Each path below is one point turned by a fixed rotation once a step. After each direction that follows a path, write how fast that rotation turns it, in degrees each step (0 if it stays still).
Each turn is a multiple of 5 degrees from 10 to 175, or 0.
Each row of a path follows its step; steps can be skipped.
Rotation 1:
step 0: [ 1.75 -2.15  0.11  0.08  1.16 -0.91 -0.35  0.46  1.89 -1.98  1.78  2.06
 -1.25  0.11  0.81 -1.16 -1.37  0.61 -3.06 -2.24  4.36  0.48 -0.49 -0.52
  1.65 -0.13  1.19 -2.04 -1.27  0.74  0.40 -1.34 -1.00 -0.50 -0.85  1.62
 -0.91 -1.08 -0.23 -2.76 -0.91  0.56  1.10 -0.31 -2.26 -1.50 -2.10  2.50
  2.58  0.09 -1.39 -1.74  0.50  0.73  1.45 -3.23  0.87  1.79 -1.38  0.10
 -0.26  1.14  1.92 -0.65  1.03 -0.88]
step 2: [ 0.48 -2.46  1.39 -1.23  0.21 -0.36  1.22 -0.07 -0.58  1.45 -1.20 -0.80
  3.06  2.64  2.07  0.94  0.43  0.40 -2.53 -0.69  1.63 -0.67 -1.22 -1.82
  0.56  0.46 -1.80 -2.54 -1.46  2.61 -1.03  1.72 -1.07  2.29 -1.06  0.08
 -0.63 -0.62 -2.15 -3.56 -0.37  1.57  0.65  2.42 -1.44 -1.94 -0.76  0.78
  0.41 -1.74 -1.86 -1.73 -0.14 -0.40  1.40  0.19  1.54  1.13 -0.78 -0.29
  0.20 -0.99  0.45 -3.29 -1.22  0.18]
step 3: [ 1.47  0.71 -1.26  2.27  2.46 -0.24 -0.67 -0.08  1.53 -2.29 -0.23 -0.07
  1.24 -1.61  0.54  0.08 -1.89  0.19 -0.38  0.65  3.29 -0.15  0.87  2.58
  1.81  0.24 -0.42 -1.61 -2.36 -3.02 -0.20 -1.07  0.85 -0.03 -0.53  1.96
 -0.77  0.34 -1.45 -2.47 -2.57 -0.99  0.33  1.68 -1.44  2.58 -0.17  0.29
 -3.82  1.03 -0.36 -2.72  0.84  0.83 -0.51 -0.17 -1.13  0.99 -1.66  2.66
 -0.64  1.20  0.51  0.65  0.88 -1.80]
step 7: [ 0.52  0.66  1.09 -2.20  1.79  2.10  1.72 -2.07 -0.56 -0.45 -1.44 -2.37
 -0.25 -0.31  1.12 -0.77  0.04  0.14  1.50 -3.27 -1.21 -0.30 -0.29  1.61
  0.07 -1.34  0.97 -1.41  0.87  0.09 -0.99 -1.69  1.71  0.47 -1.61  1.65
 -0.53 -2.90 -0.66 -2.62 -1.41  0.98 -1.12  0.78 -2.54  0.06 -2.35  0.30
 -0.59 -2.29  0.66 -1.27 -1.39 -0.28  1.48 -2.29 -0.03 -1.47  0.15 -0.79
  1.17  4.74  1.56 -2.11  0.40  1.01]
step 8: [ 0.65 -2.42 -1.07  0.75 -1.63  0.26 -0.91  1.14 -0.36 -0.91 -2.68  1.98
  0.19 -0.21  3.02  1.26 -0.79  1.63 -3.03 -1.67  3.13  1.11 -0.52  0.63
  1.23  0.00  0.25 -2.34 -0.15  0.52  1.30  0.30  0.38  2.82  0.13  2.83
  2.07  0.38 -2.82  3.08 -0.25  2.87 -0.71 -1.26  0.85  0.36  0.22  1.03
 -0.55 -0.72 -1.52 -2.26 -0.89  0.42  1.39 -0.81  0.94  0.93 -0.58  2.05
 -1.55  1.57 -1.30  0.29  1.06  1.33]
step 16: [ 1.54 -0.18  2.09  0.41  1.75  0.10 -2.99  0.64 -2.92  0.01  0.05  1.79
 -0.07  1.44 -0.44 -1.07 -0.91 -1.59 -1.62 -1.47  0.16  0.84  1.10  0.79
  2.70 -1.11  0.56 -4.23  0.89 -1.92  0.74  0.54  1.22  2.55 -1.72  2.59
 -1.04  1.49 -1.37 -0.67 -0.59  1.67  1.30  1.06 -1.87 -1.96 -1.00 -0.26
 -2.08  1.32  1.72  1.45 -2.04 -0.10  1.20  0.25  0.42  1.23  0.09  2.18
 -0.27  2.47 -0.48  0.60 -0.72  1.92]
step 17: [-0.67 -0.88  0.14 -1.29  0.13  0.26  0.60 -1.87 -0.73  1.25 -1.66 -0.38
  2.50  1.26  2.94 -0.38 -1.02  2.32 -0.09  0.55 -1.37  0.12  0.60  0.64
  2.96 -1.94  2.06 -1.44 -0.66  0.53 -0.43 -0.56  0.59 -0.56  1.03 -0.75
  1.45 -0.73 -0.54  2.53 -0.48  0.28 -1.02  2.30 -2.80  0.50 -1.77 -1.30
 -0.97 -1.40 -2.68 -1.46  1.93 -0.95 -1.28 -2.83 -0.64  1.46  0.17 -1.29
 -1.49  2.73 -1.04  1.62  2.33 -2.80]
step 18: [ 0.93 -2.11 -1.32 -3.53  0.66 -0.60  0.56 -0.47 -0.29 -1.01  0.51 -0.34
  1.60 -0.45 -0.82  0.11  0.36 -0.56 -1.06 -4.51 -0.09  1.64  0.61  2.70
 -0.74  0.19 -1.62 -2.30 -1.70 -0.39 -0.62  1.21  0.96  1.38  1.14  1.67
 -0.52  1.57 -0.62 -1.83 -0.43  1.56  0.03 -0.18  0.10  0.38 -1.97  0.48
 -1.62  0.56  0.02  0.60 -4.04  1.52  3.20 -3.44 -0.20  0.44  2.46  0.22
  0.44  1.91 -0.81 -1.45  0.92  1.05]
step 22: [ 2.19  0.48 -1.15 -0.23 -0.10 -2.24  0.44  1.67 -2.40  1.36 -1.69  1.46
  2.81 -0.70 -1.60  0.95 -1.56  1.69  0.36  0.23 -0.66  0.05  2.99  0.56
 -0.61 -1.87  0.05 -1.43 -0.08 -2.38  0.75  1.10  0.02  1.71 -1.76 -0.21
 -3.52 -0.89 -0.97  1.20 -4.56  1.49  1.91  1.36 -2.70 -1.11  0.72  0.63
  0.67 -1.53 -1.70 -1.96  0.56  1.27  0.88 -1.61  0.15  0.55 -1.23  0.05
 -0.38  0.02  1.37 -0.42  0.91  1.15]
Speeds:
[ 0.43 -0.33  0.23 -0.35  0.30  0.40  0.29  0.18 -0.49  0.11  0.01  0.15
  0.22  0.14  0.54 -0.43  0.66  0.47  0.28  0.29 -0.51 -0.61  0.67 -0.14
 -0.39  0.28 -0.34 -0.02  0.47  0.17  0.11  0.07  0.43 -0.31  0.27  0.03
 -0.52 -0.23 -0.66 -0.48  0.54 -0.01 -0.09 -0.45  0.45  0.44 -0.13  0.61
 -0.02  0.34  0.21  0.34 -0.83  0.07  0.03  0.51  0.66  0.00 -0.10 -0.15
  0.41  0.68 -0.51 -0.65 -0.40  0.05] : 130
[-0.39  0.23  0.30  0.08 -0.12  0.22  0.99  0.50  0.23  0.54 -0.32  0.27
  0.70  0.00 -0.11 -0.41  0.39  0.63  0.50 -0.40 -0.68  0.20 -0.21  0.11
  0.33 -0.07  0.29  0.16  0.60 -0.13  0.18 -0.31 -0.26  0.31 -0.91 -0.03
  0.20 -0.14  0.50  0.12  0.07 -0.17  0.23  0.56 -0.64  0.34  0.11 -0.13
  0.17 -0.34 -0.42  0.12 -0.06  0.35 -0.19  0.38 -0.50  0.69 -0.31 -0.88
  0.52 -0.27 -0.21 -0.26 -0.07  0.04] : 140
[-0.34  0.23  0.26  0.01  0.00  0.59 -0.40  0.67  0.24 -0.98  0.47  0.01
  0.97  0.21  0.30  0.19 -0.17  0.50  0.24 -0.28  0.05 -0.01  0.05  0.41
  0.37 -0.34  0.17  0.04  0.50  0.33  0.07  0.55 -0.30 -0.49 -0.32  0.07
  0.15  0.34  0.06  0.05  0.16  0.25  0.15  0.49  0.24 -0.31  0.08 -0.36
 -0.34 -0.36  0.76  0.15 -0.09 -0.55  0.30 -0.22  0.14 -1.19  0.00 -0.08
  0.23  0.37 -0.66  0.52  0.13 -0.24] : 35
[ 0.13  0.44 -0.10 -0.08  0.34 -0.05 -0.35 -0.04  0.38  0.01  0.02 -0.45
 -0.30  0.44 -0.29 -0.35 -0.65  0.09  0.69  0.27 -0.14 -0.12  0.34  0.64
 -0.88 -0.28  0.21  0.17 -0.09 -0.43 -0.26 -0.35  0.38  0.31  0.15  0.54
 -0.07  0.36 -0.03 -0.17 -0.50 -0.53 -0.60  0.39  0.23  0.40  0.65 -0.43
 -0.56 -0.26  0.45 -0.77  0.19 -0.08  0.06 -0.01  0.54  0.33  0.06 -1.13
 -0.30  0.30 -0.20 -0.08 -0.26  0.29] : 175
[ 0.11  0.03 -0.09  0.34 -0.34  0.09 -0.04  0.41  0.07 -0.22  0.09 -0.91
 -0.64  0.09 -0.46 -0.52  0.25 -0.27 -0.15 -0.34 -0.26 -0.29  0.19  0.07
  0.12 -0.14  0.73 -0.75  0.32  0.01 -0.99  0.16  0.03  0.37 -0.34  0.64
  0.07  0.39  0.64 -0.50  0.12 -0.68  0.07  0.45  0.21  0.09 -0.38  0.35
  0.20  0.17 -0.43 -0.14 -0.44  0.40 -0.80  0.03  0.10 -0.64  0.00  0.81
  0.29  0.25  0.02 -0.08 -0.15 -0.31] : 160
[ 0.17 -0.13 -0.20 -1.11 -0.35  0.09  0.41  0.04 -0.50 -0.22  0.28  0.05
 -0.02  0.24 -0.66  0.06  0.21  0.15  0.10  0.76 -0.41  0.23  0.72  0.72
  0.27  0.05  0.29 -0.14 -0.45  0.28  0.25  0.50  0.08 -0.16 -0.04 -0.28
 -0.32  0.05  0.57  0.05 -0.37  0.01  0.45  0.04  0.29 -0.57  0.30  0.31
  0.12  0.40  0.06  0.20 -0.68 -0.02 -0.59 -0.27  0.10  0.55  0.19 -0.46
 -0.25 -0.44  0.25  1.16  0.11  0.02] : 10
[-1.07 -0.76 -0.36  0.09 -0.07  0.45  0.30 -0.50 -0.09 -0.92 -0.74  0.05
 -0.34 -0.06 -0.53  0.49  0.14 -0.18 -0.09 -0.23  0.01 -0.24  0.14  0.05
  0.34  0.39 -1.02  0.48  0.04  0.16  0.05  0.09  0.32  0.52 -0.13  0.32
  0.29 -0.28 -0.08 -0.32 -0.37 -0.12 -0.05 -0.07  0.02 -0.09  0.05 -0.31
 -0.60 -0.26 -0.94 -0.16 -0.42 -0.18 -0.06  0.08  0.61 -0.40  0.06 -0.58
  0.40  0.05  0.13 -0.05  0.22 -0.33] : 65
[-0.04 -0.52  0.73 -0.39 -0.55 -0.05  0.08 -0.12  0.58  0.03 -0.29  0.37
 -0.25 -0.34  0.01 -0.59  0.65 -0.18 -0.21 -0.37  0.08  0.07 -0.33  0.27
 -0.53 -0.47  0.35  0.05  0.45  0.22  0.66  0.57  0.52 -0.33 -0.32  0.03
 -0.26  0.29 -0.64  0.02 -0.54  0.04 -0.40 -0.20 -0.04  0.27  0.02  0.04
  0.00  0.16 -0.18 -0.31  0.77  0.35 -0.01 -0.78  0.34 -0.16  0.59  0.13
  0.54 -0.47 -0.03  0.50 -0.85 -0.32] : 35
Rotation 2:
step 2: [ 1.41 -3.67  0.79 -0.48  3.34  0.82 -1.53  0.07 -0.94  1.64  0.75 -0.86
  0.90 -0.50  0.70  2.24 -0.42  0.82 -0.59 -1.27  3.79 -1.12 -2.26  2.94
 -0.02 -2.63 -2.05 -0.29 -0.29  2.83 -1.39  1.83  1.47 -0.99  1.71 -1.40
  1.78  1.70  0.87  1.39  1.99  2.15 -1.27  0.05 -0.07 -2.37 -0.52  0.03
  1.10  0.13  2.98  0.42 -1.56 -2.23  1.82  0.55 -0.62 -1.45 -0.21  0.47
 -1.49 -0.17  2.43  1.37 -0.94  1.82]
step 3: [ 2.65 -0.09  2.05  0.83  0.66  2.37  0.18 -0.62  0.96 -0.04 -0.13  1.46
 -0.98  1.36  4.65  0.20 -1.26 -1.39 -1.02 -0.47  0.02 -0.34  0.32  1.22
 -0.91  1.71 -1.34  0.33 -0.65  2.68 -1.78  1.39  1.69 -0.32  2.88  0.01
 -0.68  1.16 -3.34  0.88 -2.03  1.22 -3.45  0.80 -1.19  0.19 -1.07  0.78
  1.53 -0.40  0.77 -0.04 -1.82 -1.49  0.11  0.39  3.09 -0.66  1.20  0.65
 -1.81  0.01  4.58  2.29 -1.54  1.44]
step 6: [ 0.17 -2.99 -0.07  1.05  3.49 -0.58  2.11 -0.87  0.00  0.19 -0.18 -1.57
  2.94 -3.19  1.58  0.84 -0.37 -0.69  0.71  0.04  1.11  0.43  0.26  2.08
 -0.57 -3.65  1.24  1.45 -1.43  1.23  1.11  1.52  1.79 -0.05  1.29  0.70
 -0.32  1.75 -0.73  2.94  1.22  0.80 -2.73 -4.99  0.95 -0.12  0.20 -0.32
  0.40  0.39  2.07  0.36 -0.89 -1.88  1.71  1.35 -0.87 -0.44 -0.06 -1.84
  1.60 -1.29  2.38 -2.08  1.14  0.12]
step 9: [ 2.66 -0.15  0.38  0.13  0.31 -1.79 -0.10 -3.26 -3.03 -2.99 -1.79  0.51
 -0.18 -1.43  0.46  0.72  2.07  1.08  3.30 -1.21 -0.26 -0.07  0.38  0.03
  0.29 -0.56  1.05 -0.94  0.24  0.14 -2.22  2.61 -0.71  1.10 -0.42 -0.63
  1.16  1.67 -2.02  2.21  2.10  1.24  1.95  2.22 -3.19 -2.22  1.31  0.52
  1.96 -0.63  2.19  0.09 -0.95  1.99  1.31  1.89 -1.55 -0.37 -0.27 -1.70
  1.47  0.59  2.17  0.52  1.37 -2.98]
step 10: [ 0.53 -1.52 -0.18 -0.22  4.47 -0.59  1.53 -3.05 -1.07 -1.15 -2.07 -0.80
  2.74 -0.41  0.48 -0.04  0.07  1.34  0.42  3.11 -1.85  0.50 -1.52  1.63
 -2.26 -1.63  0.60 -1.92 -0.75  0.94  1.03  1.13  0.60 -0.92  1.29  0.97
  1.27 -0.64 -3.40  1.36 -1.65 -0.82  0.28 -0.77 -0.86 -0.97 -1.01 -1.72
  0.44 -1.16  1.71 -1.45 -3.26  1.87  0.45  3.87  0.08 -1.21 -0.35 -0.67
  2.42 -1.35  2.56 -0.28  1.29 -1.23]
step 12: [ 0.52 -0.14 -0.79 -1.36 -0.72  1.81  1.20 -0.08 -0.75 -2.32  0.82 -1.97
 -0.61 -0.82  1.72  0.72 -1.28  0.88  2.10 -0.50 -2.47  4.02 -2.06  0.62
  0.07  0.01 -2.91 -1.85  0.88 -1.05  3.02 -1.75 -1.76 -2.01  0.47 -0.76
 -1.86 -1.02 -0.27  3.00  1.15  1.11 -0.87  0.06 -2.97 -0.78  2.42  2.31
  1.30  0.52  0.48  0.30 -4.58 -1.09  1.78 -0.84 -1.02 -0.06  1.08  1.00
 -0.95  0.75 -2.29 -0.64  1.00 -0.75]
step 16: [ 0.46 -1.87 -2.61  0.96 -3.34  3.92 -0.18 -0.44 -0.40 -0.20 -0.27 -1.11
 -1.13  2.24  3.00  1.55 -0.70  1.32  1.12  0.30 -1.98  0.92 -1.80  0.48
 -1.05 -0.09 -1.39  0.88  0.10  0.04 -0.60 -0.97  0.65 -1.73  2.38  0.70
  0.42  5.04 -0.15  1.45 -0.13  1.50 -0.23  0.08 -3.68 -2.09  0.28  1.16
  0.24  2.27  0.09  0.07 -3.11 -0.99  1.01  0.84 -0.49 -0.85  0.53  1.40
 -1.91  2.11 -0.17  0.46 -0.14 -2.16]
step 18: [ 0.04 -1.76  2.49  2.58  4.49  1.15  0.16  1.29 -0.15 -1.52 -0.91  0.77
  2.09  1.17  3.29 -0.28 -1.68 -3.37  0.43 -0.28  1.66  1.13 -1.81  0.66
  0.98  3.09 -0.61  0.19  0.21  0.84 -1.20  1.11  0.47 -1.59  1.40 -3.49
  1.09  0.74 -0.35  0.73  0.49 -2.95 -2.26 -0.87 -0.02 -1.15 -1.52 -1.28
 -0.10  1.26  0.18  0.64 -2.08 -2.62  0.45  1.53  0.84  1.22  1.77 -1.87
  1.48  0.99  0.38  1.54 -1.37 -1.28]
step 23: [ 4.10 -2.14  1.68 -0.08  0.78  2.02  0.64 -2.09  1.54 -0.67  0.34  0.20
  1.56 -2.11  1.10  0.40  0.27 -1.94  1.39  0.15  1.35  0.42 -2.64  1.81
  0.92 -0.98 -3.05  0.30 -0.76  1.24  2.15  2.18  1.29  1.04 -1.10 -1.50
 -0.69  0.48 -0.07  3.01  0.17 -1.23  0.40 -2.02 -0.66 -0.05  1.06 -2.25
  1.31 -1.56  1.29  1.44 -3.73 -0.02 -0.40  1.10 -0.32 -2.75  1.97  1.56
 -1.76  0.26  0.34  2.65  3.20 -1.35]
Speeds:
[-0.21  0.46 -0.64 -0.38  0.57  0.08  0.28  0.55 -0.05  0.54  0.11  0.38
 -0.04  0.51  0.44 -0.17  0.05  0.47  0.18  0.05 -0.28  0.18 -0.57 -0.12
 -0.58  0.51 -0.10  0.50  0.40  0.26  0.10 -0.52  0.15 -0.06  0.40 -0.42
  0.78  0.12  1.18 -0.84  0.25 -0.31  0.23  0.38 -0.26  0.08  0.46  0.40
 -0.26  0.45 -0.05 -0.52 -0.42 -0.05  0.32 -0.28  0.18 -0.26  0.15 -0.17
  0.37 -0.13  0.05  0.13  0.05 -0.60] : 20
[-0.88  0.29  0.25  0.24 -0.41 -0.02  0.23  0.13  0.05 -1.24  0.43  0.12
 -0.62  0.51  0.03  0.23  0.40 -0.06  0.15 -0.73 -0.21 -0.25  0.03  0.54
 -0.38  0.26  0.47 -0.17  0.10  0.04  0.00 -0.88  0.23  0.37  0.22  0.36
 -0.63 -0.65  0.37  0.14  0.14  0.82 -0.16  0.22 -0.35  0.05 -0.17 -0.03
  0.47  0.09 -0.39 -0.12 -0.30 -0.20 -0.27 -0.01 -0.08  0.07 -0.31 -0.22
 -0.58  0.19  0.27 -0.01 -0.26 -0.67] : 85
[-0.12 -0.43  0.36 -0.46  0.06 -0.23  0.12 -0.53  0.39 -0.58 -0.44  0.66
 -0.59 -0.24 -0.51  0.11 -0.17  0.28 -0.06  0.12 -0.35 -0.06 -0.18 -0.48
  0.12 -0.13 -0.61 -0.06 -0.46  0.48  0.45  0.31 -0.55  0.14  0.64 -0.18
  0.22 -0.66  0.81  0.17 -0.39  0.13 -0.25  0.21 -0.03 -0.52  0.12 -0.23
  0.09 -0.48  0.26 -0.88 -0.24  0.44  0.31 -0.30 -0.23  0.05  0.58  0.02
 -0.36 -0.14 -0.03  0.34 -0.53  0.82] : 35
[-0.25 -0.25  0.12  0.12  0.10 -0.61  0.60  0.30  0.19  0.00  0.19 -0.35
  0.05 -0.49  0.23 -0.14 -0.35 -0.78  0.41 -0.18  0.43  0.88  0.27 -0.28
  0.70  0.05  0.30  0.07 -0.05  0.34  0.83 -1.20  0.01 -0.38  0.27 -0.47
 -0.20 -0.08 -0.37  0.19 -0.36 -0.50 -0.07 -0.26  0.14 -0.19  0.52  0.19
 -0.17  0.00 -0.60 -0.43 -0.22 -0.02 -0.35 -0.46 -0.31  0.12  0.00 -0.48
  0.52  0.28 -0.02 -0.63 -0.25  0.25] : 55
[-0.41  0.30  0.38 -0.21  0.14  0.08 -0.03 -0.49  0.17  0.42  0.38 -0.34
  0.50 -0.80  0.34 -0.01  0.12  0.18 -0.48  0.00 -0.67  0.59  0.31  0.37
 -0.33  0.37 -0.18 -0.04 -0.36 -0.55  0.57 -0.08 -0.28  0.12  0.53  0.69
  0.26 -0.33 -0.50 -0.09 -0.68 -0.01  0.19 -0.04  0.25  0.26  0.26  0.66
  0.29 -0.02 -0.35 -0.16 -0.08 -0.22 -0.19 -0.11  0.39 -0.02 -0.16  0.13
 -0.44 -1.35  0.12  0.61  0.26 -0.19] : 160
[-0.88  0.21  0.52  0.22  0.62 -0.08 -0.64  0.29  0.19 -0.11 -0.44 -0.47
  0.45 -0.16 -0.63 -0.18  0.28 -0.16 -0.25 -0.29  0.06  0.14  0.28  0.24
  0.41  0.17  0.19 -0.38  0.16  0.33 -0.10  0.21 -0.21  0.35  0.63 -0.36
  0.17  0.34  0.32 -0.23  0.00  0.14 -0.38  0.36  0.18 -0.67 -0.60  0.01
 -0.39 -0.17 -0.05  0.39 -0.22  0.24  0.78  0.52 -0.21 -0.81 -0.48 -0.77
  0.24 -0.33  0.25 -0.42  0.72  0.05] : 90
[ 0.46  0.44  0.31 -0.09 -0.61  0.27 -0.64  0.57  0.39 -0.13 -0.57 -0.07
 -0.43  0.41  0.44  0.05  0.11  0.20  0.18  0.70 -0.35  0.04 -0.11  0.08
 -0.22  0.13 -0.19 -0.06  0.59  0.16 -0.15 -0.33  0.06  0.47  0.27  0.44
 -0.06  0.08 -0.55 -0.27 -0.17  0.31 -0.15 -0.27  0.08  0.00  1.07  0.64
 -0.56 -0.23 -0.19  0.27 -0.13 -0.54  0.38 -0.03 -0.51 -0.16  0.23  0.02
 -0.60  0.06  0.13 -0.79  0.11  1.00] : 85
